cols: S D M X
q_847: |  -2 | -16 |   8 |  -2 |
q_607: |  49 | -13 | -13 |   0 |
q_600: | -11 |  27 | -20 |   5 |
q_291: | -18 | -23 |  19 |  14 |
q_590: | -2 | 12 | 52 | -2 |
q_412: |  -6 |  -3 | -12 |   7 |
q_569: | -20 | -17 |  11 |  27 |
q_633: | -17 | -20 |  27 |  28 |
at: | -20 |  27 | : q_633, 2
down: |  -2 |  49 | -11 | -18 |  -2 |  -6 | -20 | : S
down: | -23 |  12 |  -3 | : D
order: | -20 | -17 |  27 |  28 | : q_633
gone q_633: | -20 |  28 | -17 | : | 27 |
down: |  -2 |  -6 | -20 | -17 | : S

cols: E B Y P U A W
q_887: | -50 |  14 | -58 |  56 | -17 |   2 |  18 |
q_469: |  29 | -14 |  56 | -42 | -10 |  27 |  -3 |
q_165: | -35 | -25 | -41 |  51 | -26 | -22 |  -4 |
q_724: | -35 |  13 | -47 |  54 |  -3 | -16 |   5 |
q_346: |   1 |  -4 | -27 |  12 |  33 |   1 |  21 |
q_679: |  21 | -10 |  45 | -36 | -26 |  15 |  -3 |
|  29 | -13 |  56 | -42 | -11 |  27 |  -3 | : q_469
down: | -41 | -47 | -27 | : Y
down: |  27 | -22 | -16 |   1 | : A
down: | -58 |  56 | -41 | : Y
gone q_165: | -41 | -25 | -35 | -22 |  -4 |  51 | : | -26 |

cols: H Z G C N
q_999: |  -1 |  14 | -10 |   8 |   1 |
q_253: | -14 |   5 |  -8 |   2 |  29 |
q_534: |  -1 |  10 |  -7 | -22 | -21 |
q_942: | -18 |   4 |  -3 |   3 |  21 |
q_802: | -14 | -13 |  11 | -22 | -14 |
q_753: |  -7 |  15 |  -1 | -22 |  -3 |
q_733: |   6 |  -2 | -17 |  -3 |  17 |
q_750: | -54 |   5 | -20 |  27 |  55 |
q_37: |  6 | -5 | 11 | -3 | 17 |
q_916: | -10 | -15 |   9 |  -2 |   6 |
q_542: |  -7 |  -8 |  -3 |   3 | -11 |
q_25: | -19 | -27 |  -3 |  -2 |  13 |
gone q_733: |  -2 |  17 | -17 |   6 | : | -3 |
| -17 |   4 |  -3 |   3 |  21 | : q_942
| -14 |   5 |  -7 |   2 |  29 | : q_253

cols: L J R V F Q
q_514: | -28 |  13 |   8 |  -3 |   0 | -15 |
q_907: |   3 |  22 |   6 |  10 | -12 |   1 |
q_657: |  15 | -15 |  15 |   6 | -11 | -27 |
q_231: |   8 |  14 |  13 |  14 | -16 |  -1 |
q_125: | -38 |   8 |   4 |  -7 |   1 | -20 |
q_797: |  18 |   2 | -13 | -57 |  12 |  19 |
q_882: | 11 | 20 |  9 | 14 | -6 | -5 |
q_190: |  16 |  -7 |  19 |  -1 | -12 | -25 |
q_553: |   3 |  25 |   4 |  13 | -10 |  -3 |
down: |   1 | -27 |  -1 | : Q
at: |  8 | -3 | : q_514, 3
down: | -3 | 10 | : V
gone q_125: |   1 | -20 |  -7 |   8 | -38 | : | 4 |
down: | 19 |  4 | : R
| -38 |   8 |   2 |  -7 |   3 | -21 | : q_125
down: |  8 |  6 | 15 | : R

cols: nuzu paka Torur Vozo nos latum dapot meba
q_271: |  -2 |   2 |   7 |  45 |   6 | -15 |  12 |  25 |
q_601: |  -2 |   2 |   7 |  45 |   6 | -15 |  11 |  13 |
q_199: |  -2 |   2 |   7 |  45 |   6 | -15 |  12 | -28 |
|  -3 |   2 |   7 |  44 |   5 | -13 |  12 | -28 | : q_199
|  -2 |   2 |   7 |  45 |   6 | -15 |  12 | -28 | : q_199
|  -1 |   2 |   8 |  45 |   7 | -15 |  13 |  13 | : q_601
|  -1 |   2 |   7 |  45 |   6 | -15 |  12 |  25 | : q_271
down: | 12 | 11 | : dapot

cols: beru loda vib poze sege vak paga vide duva
q_15: |  2 | -2 |  2 |  1 | -8 | 10 |  4 | -2 |  1 |
q_570: |   2 |  -2 |   2 |   1 | -12 |  10 |   4 |  -2 |   1 |
q_948: |   2 |   6 |   3 |   1 | -12 |  10 |   4 |  -2 |   1 |
q_580: |   2 |  -2 |   2 |   1 | -12 |  10 |   6 |  -2 |   1 |
q_473: | -31 |  -2 |  -5 |   1 | -12 |  10 |   4 |  -2 |   1 |
q_471: |   2 |  14 |   2 |  23 | -19 |  10 | -46 | -20 |   1 |
|   1 |   6 |   3 |   1 | -12 |  10 |   4 |  -1 |   1 | : q_948
gone q_948: | -12 |  -2 |  10 |   1 |   3 |   1 |   6 |   2 | : | 4 |

cols: mogop ruki metu rov Vobas kala motev
q_598: |  22 | -10 |  13 |  -7 |   0 |   0 |  -3 |
q_787: |  49 |   5 |  -3 |  13 |  -9 | -36 |  19 |
q_592: |  -3 |  19 |  13 | -10 | -36 |   5 |  49 |
q_845: |  -3 |  19 |  13 | -10 |   5 |   4 |   2 |
q_589: |  22 | -10 |   7 |  -7 |   0 |   0 |  -3 |
order: |  13 | -10 | -36 |   5 |  49 |  -3 |  19 | : q_592
at: |  -9 | -36 | : q_787, 5

cols: kos nare nogad Midif kelu vebi Nila dudeg rero
q_69: |  22 | -28 |  23 |  17 | -36 | -27 |  16 |  52 |  52 |
q_507: | -36 |  14 | -17 |   9 | -21 | -12 | -10 | -17 |   0 |
q_800: |  -2 |  18 |   2 |  28 |   9 |  -1 | -33 | -10 |  11 |
down: | 52 |  0 | : rero
|  22 | -29 |  23 |  18 | -36 | -28 |  17 |  53 |  51 | : q_69
down: |  52 | -17 | : dudeg

cols: lim Pesa dinu tem fala rif
q_503: |   9 | -29 |  -8 | -24 |  15 | -46 |
q_726: |   6 | -44 |  -4 | -18 |  21 | -47 |
q_519: |   4 |  -6 |  -5 | -12 |   5 | -14 |
q_669: |  11 |  -1 | -18 | -39 |   9 | -41 |
q_120: |  -4 |  -1 | -13 | -15 |   0 | -22 |
q_76: | -2 |  5 | -3 | -2 | -1 | -5 |
q_776: | -34 |  -2 |  -1 |  26 |   4 | -34 |
q_629: | -19 |  32 | -19 | -10 |  -3 | -37 |
q_908: | -33 |  20 |  -9 |  16 |  -2 | -35 |
q_687: | -22 |  12 |  -5 |  11 |  -1 | -23 |
q_778: | -14 | -32 |   4 |  12 |  13 | -32 |
q_425: |   9 | -29 |  -8 | -24 |  15 | -38 |
at: | 26 |  4 | : q_776, 4
gone q_120: | -22 |  -1 | -13 |  -4 | -15 | : | 0 |
order: | -46 |  15 | -24 |  -8 | -29 |   9 | : q_503
down: | -19 |  -9 |  -5 |   4 | : dinu

cols: bar mima meze nisip Maseg vuk
q_874: | 18 |  0 |  0 |  0 |  6 | 44 |
q_119: |  7 | 44 | 19 |  1 |  0 |  1 |
q_531: |  0 |  1 |  3 | 34 | 30 |  2 |
q_930: |  1 | 20 | 42 |  5 |  0 |  1 |
q_157: |  1 | 13 |  0 |  0 |  1 |  9 |
gone q_930: |  1 |  0 |  1 |  5 | 20 | : | 42 |
down: | 44 |  1 | 20 | 13 | : mima

cols: Gura Buv Fut nef Ketuz mizoz kir
q_178: | 41 | 33 | 42 | 26 | 38 | 37 | 22 |
q_150: |  0 |  0 | 31 | 38 | 32 | 40 | 41 |
q_978: | 34 | 43 | 46 | 31 | 26 | 42 | 22 |
q_263: | 41 |  0 | 42 | 26 | 38 | 37 | 22 |
q_79: | 22 | 33 | 37 | 37 | 41 | 26 | 42 |
q_448: | 42 | 31 |  0 | 49 | 28 |  0 | 53 |
order: | 33 | 42 | 26 | 38 | 37 | 22 | 41 | : q_178
order: | 22 | 26 | 33 | 37 | 38 | 41 | 42 | : q_178

cols: toge ramo tof nov
q_388: |  -5 |   3 | -24 | -45 |
q_281: |  -5 | -45 | -24 |   4 |
q_322: | 25 |  5 |  6 | 23 |
q_982: |  48 | -37 |  -1 |  18 |
gone q_982: | -1 | 48 | 18 | : | -37 |
order: | -45 | -24 |  -5 |   4 | : q_281
at: | -24 | -45 | : q_388, 3
gone q_322: | 25 | 23 |  6 | : | 5 |

cols: Zaf fimi Gapag gefep radep
q_416: |  60 |  12 | -23 |   4 |   3 |
q_736: |  60 |  12 | -23 |   4 |   5 |
q_318: | -31 |  12 | -23 |   4 | -22 |
|  60 |  12 | -23 |   4 |   3 | : q_416
gone q_736: |   5 |  12 | -23 |  60 | : | 4 |
gone q_416: |  60 |   3 | -23 |  12 | : | 4 |

cols: Muzi kidu vupe Guzos
q_454: |  6 |  9 | 16 | -3 |
q_683: | -2 |  6 | 16 |  9 |
q_678: |  9 | 15 | -3 |  6 |
down: | 16 | 16 | : vupe
at: | 6 | 9 | : q_454, 1
order: | 15 | -3 |  6 |  9 | : q_678
at: |  6 | 16 |  9 | : q_683, 2
at: | 15 | -3 |  6 | : q_678, 2
|  7 | 13 | -3 |  6 | : q_678
order: | -3 |  6 |  9 | 16 | : q_454

cols: setud meve galu Motu
q_267: |  16 | -11 | -24 |  11 |
q_490: | -14 |   3 | -23 |  -3 |
q_107: |   3 | -23 | -15 |  -3 |
q_877: |  -5 | -11 | -20 |  -6 |
q_482: |   4 | -16 | -20 |   2 |
q_332: |  -4 | -23 | -15 |   3 |
q_213: |  15 |  -8 | -24 |  13 |
q_832: | -23 | -36 | -13 | -18 |
q_289: | -25 |  12 | -30 | -52 |
q_426: | -25 |  12 | -30 | -25 |
q_428: | -11 | -25 | -14 |  -6 |
at: | -23 |  -3 | : q_490, 3
order: |  13 | -24 |  -8 |  15 | : q_213
order: |   3 | -15 | -23 |  -4 | : q_332
gone q_490: | -23 |  -3 | -14 | : | 3 |
order: |  -3 | -15 | -23 |   3 | : q_107

cols: mil kezin sogi nosog
q_632: |   0 | -20 |   8 |   9 |
q_788: |  -6 |  11 |  12 | -16 |
q_862: | -44 | -31 | -17 |  13 |
q_2: | -20 | -52 |   3 |  25 |
down: |  0 | -6 | : mil
down: | -16 |  13 |  25 | : nosog
down: |  8 | 12 | : sogi
gone q_788: |  -6 | -16 |  12 | : | 11 |
at: | 8 | 9 | : q_632, 3

cols: patub Nibu Punum budok kaled Rerap Toz
q_221: | -11 |  -5 |  -6 | -10 |  26 |   8 | -17 |
q_232: | -12 |   7 |  14 |  -1 |  12 |   3 | -13 |
q_282: |  -4 |  20 | -52 | -13 |  -2 |  15 |  -3 |
q_890: |   0 |  26 | -40 |  -9 | -25 |  25 |   5 |
q_183: | -16 |   9 | -42 |   2 | -38 |   7 |  24 |
q_983: |  -6 |   3 | -17 |  -6 |  11 |   5 |  -5 |
q_866: | -11 |  -5 | -15 |  -7 |  26 |   8 |  -8 |
q_6: |  -5 | -12 |  21 |  10 |  -7 | -12 |  17 |
q_50: |   3 |  -1 |  12 |   7 | -13 |  -4 |   1 |
q_892: |   3 |  -1 |  12 |   7 | -13 | -13 |  14 |
q_811: | -15 |  10 | -37 |  -2 | -30 |  11 |  17 |
q_175: |  -5 |   2 | -10 |  -6 |  11 |   5 |  -4 |
at: |  -1 |  12 |   7 | -13 |  -4 |   1 | : q_50, 2
at: | -52 | -13 |  -2 |  15 | : q_282, 3
|  -1 |  27 | -42 | -12 | -25 |  25 |   6 | : q_890
order: | -13 | -13 |  14 |   3 |  -1 |  12 |   7 | : q_892
|  -5 |   1 | -17 |  -5 |  11 |   4 |  -5 | : q_983
at: | -10 |  -6 | : q_175, 3
gone q_890: | -40 |  -9 |   0 | -25 |  25 |   5 | : | 26 |

cols: kida sepe luf sus Fon vifo vuf tazek zita
q_133: | -40 | -38 | -15 | -17 |  24 | -16 | -16 |  25 |  24 |
q_219: | -39 | -40 |  48 |  55 | -39 |  52 |  49 | -40 | -39 |
q_297: | 11 | 12 | -2 | -4 | 13 | -4 |  0 | 13 |  1 |
q_186: | -12 | -12 |  21 |  24 | -12 |  20 |  22 |  -9 |  -9 |
q_340: | -12 | -12 |  21 |  24 | -12 |  24 |  20 | -13 | -13 |
q_381: |  35 |  36 | -25 | -29 |  34 | -28 | -27 |  35 |  35 |
at: | 48 | 55 | : q_219, 3
| -12 | -12 |  21 |  24 | -12 |  20 |  22 |  -9 |  -9 | : q_186
at: | -40 | -39 | : q_219, 8
gone q_297: | 13 | -4 | 13 | -4 | 11 |  1 | -2 | 12 | : | 0 |

